Each path below is one point turned by a fixed rotation once a step. After each direction that follows a path, write how fast that rotation turns it, in degrees per step (0 if it stays still).
Each turn is a multiple of 5 degrees from 10 to 175, or 0.
Each row of a path follows its step; steps can be skipped.
path 1
step 1: [  0  19  10  -7   1   8   3 -16  34  11  21   0  23 -15  -6   8 -22 -22
 -16 -16  20  22 -40   0  -8   7 -12   3  -8 -11 -17   9 -16  16  14 -25
  21  -2 -18  28 -10 -16 -43  23 -12  -1  22   3 -34   5 -14   9  -1  33
   0 -17 -15   1   7  -3  18   9   0   7  16  -3  11  13 -16   0  18  -5
   8 -28 -17  10  12  -5]
step 4: [ -5   9  18  33  19   5  -7 -12  33 -21  -6 -12 -11 -41   7 -25 -16   8
  28  -5  -5  17   1   7  15 -17 -21  -8 -21  32  -3   4 -31  38   3   8
 -18   2  15  13  12 -16 -14   6 -22 -30   6  -3 -29 -10  -2  -9  -5  41
   1 -12  -5  -2  13 -10   9  -1 -12  -6  21  13 -12  12   8  12 -11   2
  12   3  -1 -20   8   3]
step 7: [-21   8  10 -12  -1  33  -3 -26  14   2  11  -8  19 -18   2 -13 -39  10
   5   5 -13  14  -9 -17  18 -11   3   1   8  19 -12  -3  -9  21  -3   7
  13   1   5  -7  15   7 -18  23 -14  14 -23  -3  -3   9 -20 -35  16  15
  -7  35  17 -22  30  -9   9 -30 -27  14  12  16  -7  -2 -27  -4   5  28
  -6 -28  -1  26   7  18]
step 8: [  3 -23 -28 -13   9  16  17 -14   5  19  26 -16   2 -16 -11 -12  -4   2
  -4  -3   8  16  -5   6  13  13  -7   0 -25  20  -4   3  -5   8 -19 -28
  12  -9  -6  19 -21  -9 -20   7 -32  17   2   4 -16 -28 -13  -2  10  -4
 -28   4  27  12   6  -7   8   7 -14 -13   0  -8 -11  20   7  14  13  21
 -10 -58 -10  24 -39   2]
step 9: [-12 -13   7  -9 -16   1 -33  -8  20 -11  17   7  16  -1  17   2  -3 -23
  -6   6   7  11   5   4  21   7  -3   9 -33  -1 -13 -15 -47 -11 -10  -8
 -11   1  33  29 -13   7  11 -31 -17  29 -12  -5 -27  -8  -6 -24  -9  23
   7  23   0 -24  15   1  15   0  14   1   4  -7 -20   7 -12  -5  -5  16
  -1 -34 -31   3 -12 -18]
step 13: [ 17   6  17   4   3   1  35  -6  16  11   8 -11 -11 -28  12 -28 -15  -2
  25   1   8  22 -30  12  12 -21  -2  -5 -22  20  -7  -7 -35  17  -3  10
 -12  11   2  -7  30  -8 -18  -8   0 -18   0  10 -41   4  15   2   8   5
 -18 -14  -8  -1  36 -25   2 -22   3 -31  17   2  16  14  14 -14 -18   8
  14 -15  -6  -1   3  23]
step 15: [ 13 -10   6  29  20  -1  14  21  20 -18  23  -6  11   1  10   3  -9  20
  -5 -16  16   7  -8  -4  11  11 -13   6 -13 -12 -32  -4 -19  -4 -11 -13
  11 -19  -6   2  23 -26 -21 -19 -16  12   1 -22  -2 -34  -4 -41  32  -7
  -4  25  14 -18  20  -4  -7  -3  -1 -22  10 -12  21  17   3 -32   3  -3
   5  -2 -11  11 -44  12]
Directions:
[ -1   0   1  -2  -5  -6  -4   3   2   1   0   9   2   3   4   2   7   2
   1   0  -3  -3  -1  -4   1   1   1  -3  -1   2  -2   1   4  -5   2  -2
   8   2   6   7   2  -4   0   6  -1   3   0   7  -6   0  -2   0  -4   5
  -1   0  -4  10   4   5  -2   6  -2   1   5   2   1   1   3   4  -3   4
   8   0  -1  -4  -1 -10]
45
[ 7  2 -3 -2 -2 11 -2  0  1 -5 -1  0 -4  7 -5  2 -6  5  0 -5 -2  0  7 -5
 -8  0 -5 -2 -3 -4 -5 -3  1  3  0  5  2 -1 -1  1 -1 -6  4  2 -6 -5 -4  1
  0  1  0  7  0  7  1 -1 -2 -3 -1  0  2  1 -3  7 -4  2 -4 10  2  2 -2  1
 -5 -2 -1 -2  4 -2]
20
[-4  1  5 -1 -4  0 -1 -4 -4 -6 -4  3 -4 -2  2  1 -4 -3  4  2 -1 -5  8 -8
  3 -3  4 -1 -2 -5  2 -1 -1 -2  1  4 -8  2  4  5 -3  1 -4 -2  2 -5 -6 -5
  2 -4 -9  0 -5 -3  5  5  0  3  5 -2  5 -8  1 -5  2  3 -6 -5 -3  2 -2  1
  0 -1 -3 -4  4 -2]
155
[  3   0  -2   2   1  -2  -5  -3  -3   2   5  -9   0   6   8   2   0  -7
  -1  -2  -3  -4   1  -2  -5   3   1  -6   0   1   3  -3   2   4   0   5
   4   1   0  -6   6   4   3   0   2  -5   4   3   2  -7   4   4  -4  -7
  -5  -3  -3   4   0  -2   1  -1   3  -5  -1  -2  -3  -1  -1   5   3  -1
   6 -12  -7   4   0  -2]
135
[-3  0  1 -2 -6  5  3  3 -5  1 -3 -2  1 -2 -5 -6 -1 -2  7  0  0 -5 -9 -1
 -8 -1  0  3 -2 -1 -3 -1  3  6  4 -3  3  2 -3 -2  3  1 -5  5  9  5 -1 -3
  5  5 -5  3  0 -1 -6  1 -3  2  2 -2  5  1  0  6 -5  4  6 -4  0 -2  0 -4
  0  1 -9  3  5 -7]
65
[ -7   2   1   1  -3   1   7   1   1  -5   3  -2   3  -2   0   6  -6  -2
   5  -4  -3  -4  -2   5   6   4   4   5   1  -2  -8   0   1  -3   4   6
   5   0   1  -5  -1   5   5 -10  -2  -2  -3  -2  -4  -1  -4  -2  -4   4
   1   3  -3  -2  -2  -3  -7   5  -2   0   3  -1   1   2   7  -2   4  -8
   5  -1   0   1   2  -2]
120
path 2
step 1: [  4 -23  12  -1   2  16   0 -11   8  21 -34  -6  -1   8  -4 -12  10  -6
  -1  21  -7 -19 -28 -24  15 -14  12 -19  22   6   9 -30   5  -6  55  44
   5   1  12   3  -6 -14 -16  -8 -21  14   5 -24  -3  21   8  13 -28   7
  -4 -17  28  -4 -15  21  16  -9  -4  20 -17 -23  -6 -23   6 -13  -7   8
   0  -2   3 -34  -6  15]
step 3: [  6  -2  13  -9  44  -5  34  40 -14  29 -24   6   9  -5 -21  -6  17  17
  46  -9   8 -15   0   7 -33 -27   3  12   5  -7  -3  19 -26  -5 -30  -2
   7  12  12  23  -8  -8   1   3  -2  12  -6  11 -24  10 -15   6  -8   6
   7  28   5  33   7   0 -10  -1 -16   6 -17 -18  19   6  13   4  31  -8
  -5  13   7 -10  -9   0]
step 4: [-12 -34   8  10  20  25  20   8  12  16 -33  27 -19 -41 -10 -31  -5  22
  23  24 -17  -5   3 -28  -9 -32   0  14 -25  13 -25   1  -9   1  10  -6
   9  -4  26  12   5   1 -18 -11   2   5   3  -7  -2  36  25  15  -9  29
  -2  12 -12  20  -6  14  17   3  -3 -12 -19   5  17  12  13  11  -7   1
   7   7  22  -9   9  13]
step 5: [  2  -5 -10  -2   9  -7  24   4  33   7 -39   4  15  -8  28 -40   0  -9
  -8  27  -7  11 -16 -17  -2 -12  15 -13 -10  16  10 -21  -1  -4  36  21
  20 -16  27  -3 -13  -3  26 -18 -24 -14   8   3  29  26   9   4  -7 -13
   9   3  14  12  14  11  -4   0  21 -33  -3  12  11  20  -1  16 -10   3
   2  38  14  17   6  -7]
step 11: [  0 -20   9 -34  34  16  -7  10   9  31 -18  14  31 -10 -10 -20  21 -12
  21  21 -28   4  -3  16   8  -1  38 -11 -11   7  22  31 -26   5  18  -4
  -5  10  18 -13  11  -2  14  -4  -4  -2  10  19 -21  25  -1  25  -3 -25
 -19   7   8  -1 -26  -4 -14 -10   0  15 -26  14  13   2   0  18 -23  -9
  12  22  18 -13   4 -19]
step 16: [ 13 -40  15  30  15   4  15  21   2  12   1  34   6  -8 -10   1  18  -5
  61  29 -20   4   0  -1  -9  -7  -2  17 -25   5  33 -14   3   8  25  12
   1  21  14   1  33 -14   6  -3 -28   4  -9  -7 -10  22   7   3 -20  13
 -12 -17 -16  20   4  -5  20   5  -4  18  14   6  11   9   1  -4 -27   8
  -2   8   5  -4   4  26]
step 17: [  8 -39  -5   9  12 -30  16 -13  13  28 -18  17   7  17   1 -21   7   4
  -2  36   5   7   4   7  15  -5  14 -12  -1   8   3 -25  12  -1  18   4
 -15  13  38   5  27  -8  17 -25 -17   7  39   5  40  -2   4  -4  -6  -6
  -6   6  18   4 -12  -6   1  -5   6  32   2  47  -4  26  -4 -10  -5  -9
  14  18  11  12   8  19]
Directions:
[  8  -8   3   5   0   4  -2   1  -6   3  -2   0  -3  -3  -4   1  -1   0
  -1   1   3   2  -2  -5  -6   0  -9  -6 -10   0   0   4  -1   0  -5   5
  -4   3  -3   0   1  -2  -2  -1   2   1   1   1  -5  -1  -8  -2   1   3
   2 -12   4   3  -3   6  -1   0  -3  -1   5   1  -4  -3   6  -1   2   2
  -4  -2   4   3   3   3]
115
[ 0 -2  6  3 -1  0  3  0 -3  4  3 -5 -2  0 -2  1  6  4  0 -1  1 -1  4  6
 -1  0 -2 -1 -1 -4 -3  5  8 -4 -1  1 -2 -2 -1  7  2 -3  8 -5  1 -9  4 -2
  5 -4 -2 -3  2 -2 -9  3  1 -1  6  5 -1  2  7  3  0 -6  6  0  3 -7 -3  4
  1  5 -4  3 -2 -1]
100
[-3 -6  1  5  3 -4  2 -2 -6 -6  0 -1  2  2  3 -3  1  2 -4 -3 -5  0  6  0
  6 -7 -6 -4 -1  4 -6 -9  0  4 13 -1  2 -1  2 -4 -5 -1 -3  2  0  3  3  2
  3 -2 -4 -3 -1 -6  3 -4  2 -1  6  1  6 -1 -3 -1  1 -5  2  5  0 -2 -2 -1
  0  2  2  3  1  8]
90
[ -3  -6   3  -3   0   0  -1   1  -4   4   5   3   0   5   3   1   2   5
   0   6  -4  -2  -1   2  -6  -3  -9  -2  12  -8   1  -5   1   0   3   1
   0   2   0  -2   5  -3   8   0   3  -1   0   0  -2   2   3  -6   5  -1
   3   4   1  -1  -7  -1   1  -2  -1   1   3   0 -11  -3   1   5  -3  -6
  -3  -2  -2  -5  -3   2]
45
[ 0  1  1 -2  3 -2 -6  0 -6  2 -2 -1  7  1 -3  1 -4  2 -4  0 -5  7  7  1
 -1  5  0 -8  4  0 -1  2 11  1  1  6 -3 -4 -2  6  1  3 -6  6 -6  1 -1  1
  1  2 -1  3 -4  0 -5  6  1  8  3 -2  1 -3 -5  8 -5  3 -3 -5 -2  0 -1  4
 -3 -4  3 -3  5 -1]
40
[  7   7  -1   0  -1   4  -5   1  -1   5   2  -4   2 -10  -7  -6   5   4
  -3   0  -2   2  -4  -1   2  -6  -3  -6   2  -1  -3   0  -6  -3   2   0
  -2   1  -2   3  -3   1   4   0   2  14   1   2  -6   3   1   0  -4  -6
  -1   3  -4  -5  -2   0   1  -3   3   1  -3  -8   2  -4  -2  -1   0  -1
   4  -1  -5   1   1  -3]
35
[ 4 -6  6 -7 -2  0 -1 10 -1  3  5  1 -4 -3  1  4  0  5 -6 -3  2 -2  1  2
 -1 -1  6  3  3  8  0  0 -3  1  2  1 -4 -1 -5 -2 -3  4  3  1 -1 -2 -3 -3
 -1  6  1 -3 -5 -3 -3  7  3 -6  4  4  2  2 -3 -5 -2  7  1 -1  6  0  5 -5
  0  1  9  4  3  1]
45
[ -1  -2  -6  -1   0  -2   6   9   1  -6  -1   4  -1  -2   1  -1   1  -3
  -3  -1   2   5   1   5   2  -1  -1   1   9 -11  -2   0  -3   0  -3   0
   4   1  -4  -1  -6   0  -1   1  -2   4   6  -1  -3  -1 -12  -6   2   4
   4  -1   4   4   2   1  -1  -1   2   4  -1   6   9  -5   0   2  -2   0
   4   0   2   0  -1  -6]
120
path 3
step 1: [-16  -5 -21  14  22   8   7 -19   1  10  12  -4   9 -20  -6 -38 -12  -8
 -27   2  11 -32  10  20 -14 -27   9  22  15  -6   5   3  -4 -12 -13  11
 -15  -1  -4 -41   5   0  -9  21  -6  24  -2  14   9  19   1 -33  -7   0
   1 -19   5 -49  19  -3   8  -6  -5 -18 -10 -14   3  33   4  -5   6  10
  26  13  13 -18 -18  21]
step 2: [-20  23 -10  -8  -6  -2  -1  -2 -35  -2  13   6 -11 -16  42   4  31  -1
 -18   6  -8  16  -2  -7  21  -3  12 -23  14  18  -4 -21 -20 -31   3   9
 -12  11 -26 -21  36   4 -15   4  -9  -5   4  16  -6   4   1  -9 -18 -16
   4   8 -18 -10  25 -23   8   6  22   7   3  14  31  10  -5   2 -14  43
  -1 -10 -21  19  18  -9]
step 7: [ 44 -13   0   1   7   9 -22 -10   3  19  23  -3 -16   0  32 -35  -4  -8
  -2  11  21 -11   8  16   5  -4  -9  -8  11 -24 -28  -4  19  17  -6  11
   1  15 -16 -11  13 -16 -17   1  22   1  18 -27  29  33  11  12  -9 -19
   3   9  -5  36   1 -28   6  11  16 -24 -11  -6  18  -7 -10 -16  16  10
   6  -3  14 -20  30   6]
step 9: [-12  -3   5  -2 -16  19   0  11  10  26   1   8 -18  10 -10 -40 -36  -1
   8  -8  -1   5   1   9  18  46   7  18   4   4   6 -17  10 -35   1  -3
  -5  -2   0  47   1  12 -17   2  24  -3 -33  -4   4 -15  16   4  -8  -4
 -10 -11   6  29 -23   4  -5 -11  -4  12 -20  32 -15  29   1  -3 -16  -7
 -16  25   5   3 -15 -14]
step 12: [ 17  12   7  32  12  -5  -1  35   8  23  14   8  20  -4  -1   1  -5  -3
 -18 -15 -12   3  12   5   7  -5 -15  -3  -2  10 -24  -9  36 -28  -3  -3
 -26  41   3  -8  -7   1  22 -10  -3  -2   8 -14  -8  27   8  14   4  38
  10  13  -5   9  15   6 -26   7  25  -6  14 -21 -18  -3  27 -23  12 -34
  12  19  -5  32   1  -5]
step 14: [-24  -9   6  21   4   7  22 -23  -6  -4  16  17 -10 -13 -17  15   7   1
  -6  -8 -23  30  14   2  19 -13  -9  23  -4  -5  22  -3 -16 -14 -37 -31
 -12 -16  14  18  -9  -1   9   0   9   7  14  15  22 -21  12 -24  -4  24
 -10 -10  -2  -4  30 -29  -5   7   3 -43 -27   4  11  23  16   1 -21  -3
  -8   2  12 -27   8 -25]
step 18: [ -7  -1   7  17  23 -15  20   7  -1 -22  -3   8   4   8 -18 -15 -23 -20
 -28  -8  -5  19   9 -20  32  17   2  24  20   1  10   8  12  -4  -8   1
  18  10 -32   9  21  21  -5  33  13   4   2 -10  -8  18  15 -11 -36  -5
  -8 -22   2 -33   4 -17   5  39 -30  -6 -11   1  -8   5  -4  -4  23   0
   5   3   7  40  14   5]
Directions:
[  6  -2  -2   7  -3  -2  -5   4   3  -1  -1   5  11  -1  -5   0  -2  -6
   1  -6  -2   4   0   3  -2  -3   0   1   1  -7   4   0   0   1  10   1
   1  -2  -3  -1   2   2   1  -4  -2  -3  -2   5  -1   3  -3   2  -1   1
  -3   2  -3  -1  -4  -1   1   6 -12   5   6  -4   2  -4   7  -5   3  -2
  -2   1  -4  -2   0   2]
60
[ 2 -1  4  5  4 -3  5  5 -1 -4 -4 -1 -2 -3  0  2  1 -1 10  2 -2 -4 -7 -4
  0  2  7  0  7 -2 -1  5  0  4 -8  4 -3  0 -1  3  3  0 -5  0  2 -3 -2 -4
  8  4 -4  4  2 -8  5 -6 -4  5 -2  0 -3  2 -4  2 -5  1  5 -1 -2  1  5  3
  3  5 -6 -1 -2  2]
25
[  1  -5  -5   4   6   1  -1   3  -3  -1  -1   3  -2   4   3   3  -7  -5
   4   3  -2   7   2   0   3  -2  -1   2  -4  -1  -7  -2   5   5  -2  -2
   1  -2   3  -2  -2   0  -3  -4  -4  -1  -6   2   2   3   0  -3   0   6
   3   6  -2   0  -7  -1   2  -1   4  -1  -2  -4 -11  -1  -5   2  -5  10
  -2   5  -6   4   3   5]
80
[-2  5 -3  2 -3  3 -2  9 -5  4 -3 -1 -1 -1 -5  3 -5  0 -4  1  5 -4 10 -6
  1  0 -1  5  2  2  3  0 -6  2  3  3 -4  3 -4  2 -6  4  0 -4 -6  5  6 -1
  2 -4  0  0  1 -5  2  0 -4  5  0 -1  3  0  4  6  2  4 -1  3 -2 -3  3 -1
 -2  5 -7  9  0 -6]
110
[ 4 -3 -1 -3  0  1 -2 -1  6  4  3  1 -5 -1  6  2  4 -6  7 -5 -6 -4  5  6
  0 -1  6 -2  0  1 -5  1 -5  5  1  2 -4  2 -3  3  2 -2 -3 -6 -7  5  2  2
 -3  7 -2  7 -3  1 -7 -5  5 -3  6  1 -4 -2  3  3  2 -3 -2 -3 -1  2 -1  1
  5 -2  1  4  5 -8]
80
